Here are some points:
[-2.2 -2.7 -0.3  1.8 -4.2  1.7  1.  -0.6 -0.2 -0.2 -0.1  2.2  0.  -1.5 -0.9 -2.7]
[ 0.8 -1.6 -1.5  0.2 -1.2  1.7  0.2 -0.7  1.7 -1.3 -1.2 -1.2 -2.8 -1.1 -0.1  0.4]
[-2.6 -0.2  0.9 -1.4 -1.1 -1.4 -0.8 -0.6 -0.8  1.5 -0.1  1.4  2.9  1.  -1.8  0.5]
[-0.9  0.2  1.6 -0.2  1.   0.2  0.3  0.1 -0.5  0.5  0.  -0.5  1.4  0.  -0.1 -0.1]
[-0.5 -0.1 -1.1 -1.2 -1.   1.6 -1.2  0.4  1.4 -0.2 -0.5  0.2  0.5 -0.3 -0.5  0.2]
[-0.5 -0.1 -0.9  0.4 -0.5 -0.2  0.5 -0.1 -0.2 -0.9 -0.3  0.1 -0.4 -0.5  0.1 -0.1]
[ 1.1  1.3  0.  -1.2  1.9 -1.3  0.   0.3 -0.7  0.3  0.5 -0.6 -0.4  1.4 -0.1  0.2]
[-0.4  0.6 -1.3 -0.9 -2.5  0.6 -0.5 -1.9  0.9 -0.5 -0.5 -1.2 -1.1 -1.1 -2.2 -0.5]
[-0.8  0.5 -0.7 -0.1 -0.9 -0.5  0.6 -0.4 -0.6 -1.  -0.8 -0.4 -0.2 -1.  -0.3 -0.3]
[-0.1 -0.2  2.2  0.3  0.9 -0.4  0.4  0.3 -0.4  1.3  1.1  0.5  0.6  1.6 -0.2 -0.3]
[ 0.6 -0.6 -1.4  0.5 -0.4 -2.7  0.7  0.4  0.1 -0.9  0.7  0.6  0.4 -0.2  0.6 -1. ]
[ 0.8  1.1  1.2  0.4  0.6 -0.6 -0.6  0.4  0.5  0.3  0.   0.   1.4  0.7  0.2  0.6]
[ 0.9 -2.5 -2.1  0.2 -2.2  1.5  0.5 -0.7  2.  -1.9 -1.3 -1.4 -2.2 -1.5 -0.2  0.6]
[-1.7  1.7  3.3 -1.3  2.2 -0.4  0.1  0.1 -0.9  0.5 -0.8 -1.3  2.7 -0.1 -0.9 -1.4]
[ 0.2 -0.8 -1.9  0.3 -1.8  1.3 -0.6 -0.9  0.6 -0.7 -0.4 -0.6 -1.8 -0.5 -0.9  0.3]
[ 3.1 -0.1 -0.2  0.   0.7  0.3  0.3 -1.  -0.2  0.  -0.5 -0.3 -3.9  0.5 -0.1 -1.3]
[ 1.4  0.7  0.1 -1.3  1.1 -1.   0.5 -0.1 -0.8  0.9  0.4  0.  -0.9  1.9 -0.2 -0.4]
[-0.5 -1.6 -1.5  0.5 -0.2  0.4  0.2  0.4  0.4 -0.6  0.1  0.4 -0.6 -0.4  0.3  0.2]
[ 0.9 -1.5 -1.8  0.2 -1.5  0.9  0.2 -0.7  1.1 -1.2 -0.9 -0.8 -1.7 -1.4 -0.2  0.3]
[ 0.9 -3.1 -2.8 -0.2 -3.4  3.3 -0.4 -1.1  2.9 -3.2 -1.6 -2.2 -3.1 -2.5 -1.5 -0.4]
[ 0.7  0.5  2.7  0.8  1.6 -1.3  0.   0.3 -2.1  0.4 -0.2  2.  -0.7  1.7  0.8 -1.2]
[ 0.7 -0.5 -0.6  0.2 -0.3  1.  -0.4  0.5  0.8  0.  -0.4 -0.1 -0.6 -0.5  0.2  0.6]
[ 1.5  0.8 -0.6  0.7  0.6 -0.7  0.3  0.6  0.7 -0.4 -0.1 -0.1 -0.3 -0.5  0.8  0.6]
Then 16 other points, each followed by its number:
[-0.3 -0.6 -1.6 -0.2 -1.   4.  -3.4  0.4  2.4  0.2 -0.1  0.3 -0.1 -1.6  0.8  1. ] 0
[-1.  -1.1 -1.   0.6 -0.9  0.1  0.6  0.   0.4 -0.5  0.1  0.2  0.5 -0.7  0.   0.5] 1
[-3.8  1.3  6.8  0.2  2.1 -1.4 -0.4  0.4 -2.8  4.6  2.   2.9  5.   3.9  0.2  0.4] 2
[-0.4 -0.8  2.3 -0.3  2.8  0.5 -0.8  1.2  0.2  1.2  1.6 -0.2  0.8  1.3  0.5  0.9] 3
[-1.4  0.3 -0.1  0.2 -1.1  0.9 -0.2 -0.5  0.1 -0.4 -0.7 -0.7  0.7 -0.7 -1.  -0.3] 4
[ 2.7  2.2 -0.8 -2.   2.2 -2.  -0.3  0.4  0.   0.8  0.6 -1.6 -1.1  1.4  0.3  2.3] 5
[ 0.3 -0.2  0.2  0.3 -0.3 -0.7  0.5  0.1 -0.3 -0.3  0.2  0.2 -0.1  0.   0.2 -0.5] 6
[ 1.4  0.6 -0.4 -0.7  1.4 -0.7 -0.4  0.3  0.1  0.5  0.7 -0.7 -0.9  0.8  0.2  1.1] 7
[ 1.1 -0.1 -0.3  0.4 -0.7 -2.5  2.2 -0.2 -1.1 -0.4  0.3  0.  -1.2  0.6 -0.9 -0.3] 8
[ 2.   0.2 -0.9 -0.2  0.6  0.2 -0.1 -0.3 -0.3 -0.5 -0.5 -0.3 -2.1  0.6  0.1  0. ] 9
[ 2.2  0.2  0.  -0.3  0.4  0.2 -0.4 -0.9 -0.3 -0.4 -1.1 -0.5 -3.2  0.3 -0.1 -1.2] 10
[-1.6  0.8  2.9 -0.2  1.8  0.  -0.3 -0.2 -0.6  0.8  0.2 -0.6  2.2  0.1 -0.5 -0.5] 11
[-0.8 -0.7 -0.1  0.2 -0.3  0.4  0.4 -0.4 -0.1 -0.7  0.3  0.7 -0.2 -1.1  0.3 -0.2] 12
[-0.4 -0.6 -1.6  0.8 -0.7  0.   0.6 -0.2 -0.2 -1.2 -0.4 -0.2 -0.4 -1.2 -0.2  0.5] 13
[-0.4  0.1  1.2  0.6  1.1 -1.5  0.5  0.9 -1.   0.4  0.6  1.5  2.1  1.5  1.3  0. ] 14
[-1.   1.4  1.1 -0.5  0.9 -1.1  0.2  0.4 -1.1  0.3  0.9 -0.3  1.5  0.4 -0.8 -0.2] 15
Which of these numbered points is nearest to each point below by angle, seen from the average point of the first points? Its number follows each.
[ 0.5 -0.2 -0.3  0.8  0.  -0.7  1.3  0.3  0.  -0.3  0.4  0.3  0.1  0.6  0.9 -0.3] > 6
[-2.  -2.  -1.3 -0.5 -1.8  1.  -0.5  0.   0.5  0.2  0.5  0.7  1.6 -1.5 -0.7 -0.4] > 1
[-0.9 -0.6  0.  -0.3 -0.4  0.7 -0.3  0.1 -0.4  0.6 -0.1  0.7  0.6  0.2  0.  -0.7] > 2
[-0.6 -0.1 -0.5  0.8 -0.5 -0.3 -0.1 -0.4  0.1 -0.5  0.1  0.1  0.8 -1.   0.8  0.3] > 1
[ 1.1 -0.1  0.3  0.2  0.7  0.5 -0.2  0.9  1.  -0.1  0.2  0.3 -0.3  1.   0.7  0.1] > 3
[ 0.6  1.9 -1.5 -0.8  1.3 -1.8  0.1 -0.5  0.9 -1.2 -0.5 -2.3  0.6 -0.4 -0.6  1.9] > 5
[ 1.8  1.5  0.  -0.8  1.6 -1.3  0.3  0.1 -0.6  0.5  0.3 -0.7 -1.5  1.   0.1  1.2] > 5
[-1.2 -0.3  0.   0.7 -1.1  0.9 -0.6 -0.2 -0.4 -0.2  0.2 -0.5  0.5 -0.4 -1.   0. ] > 4
[-0.9 -0.9 -1.7 -0.6 -1.   3.1 -2.3  1.   1.7 -0.3  0.2  1.   1.1 -0.4  0.6  0.4] > 0
[-0.5 -0.1  0.6  0.4  0.7 -1.3  0.5  0.4 -1.2  0.1  0.6  1.5  1.5  0.8  0.9 -0.2] > 14
[-0.5  0.6  1.1  0.3  0.8 -0.7  0.8  0.9 -0.4  0.5  0.4 -0.3  0.5  0.7  0.  -0.2] > 15
[ 0.8  0.1  0.6  0.8  0.8 -1.1  0.4  0.3 -1.3 -0.3 -0.7  0.5 -0.6  0.6  0.3 -1. ] > 6
[ 0.9  0.7  0.2 -0.5  1.1 -0.2  0.   0.3 -0.6  0.4  0.1 -0.2 -0.4  0.7  0.5 -0.1] > 7
[-0.1 -2.6 -1.6  0.8 -0.4  3.8 -1.9  0.7  2.2  0.9  0.8  0.9 -0.5 -0.1  1.6  0.5] > 0
[-1.4  0.5  3.1 -0.7  1.7  0.1 -0.3  0.3  0.   1.4 -0.3 -1.3  1.8  1.  -0.4  0. ] > 11
[-1.7 -1.1 -0.4  0.7 -0.2  0.3  0.2 -0.5  0.  -0.7 -0.5  0.4 -0.3 -0.5  0.5  0.7] > 1
[ 1.6  0.3 -0.6 -0.3  1.8 -0.5  0.5 -0.3  0.4  0.1 -0.1 -1.6 -1.8  0.9  0.7  2.1] > 7
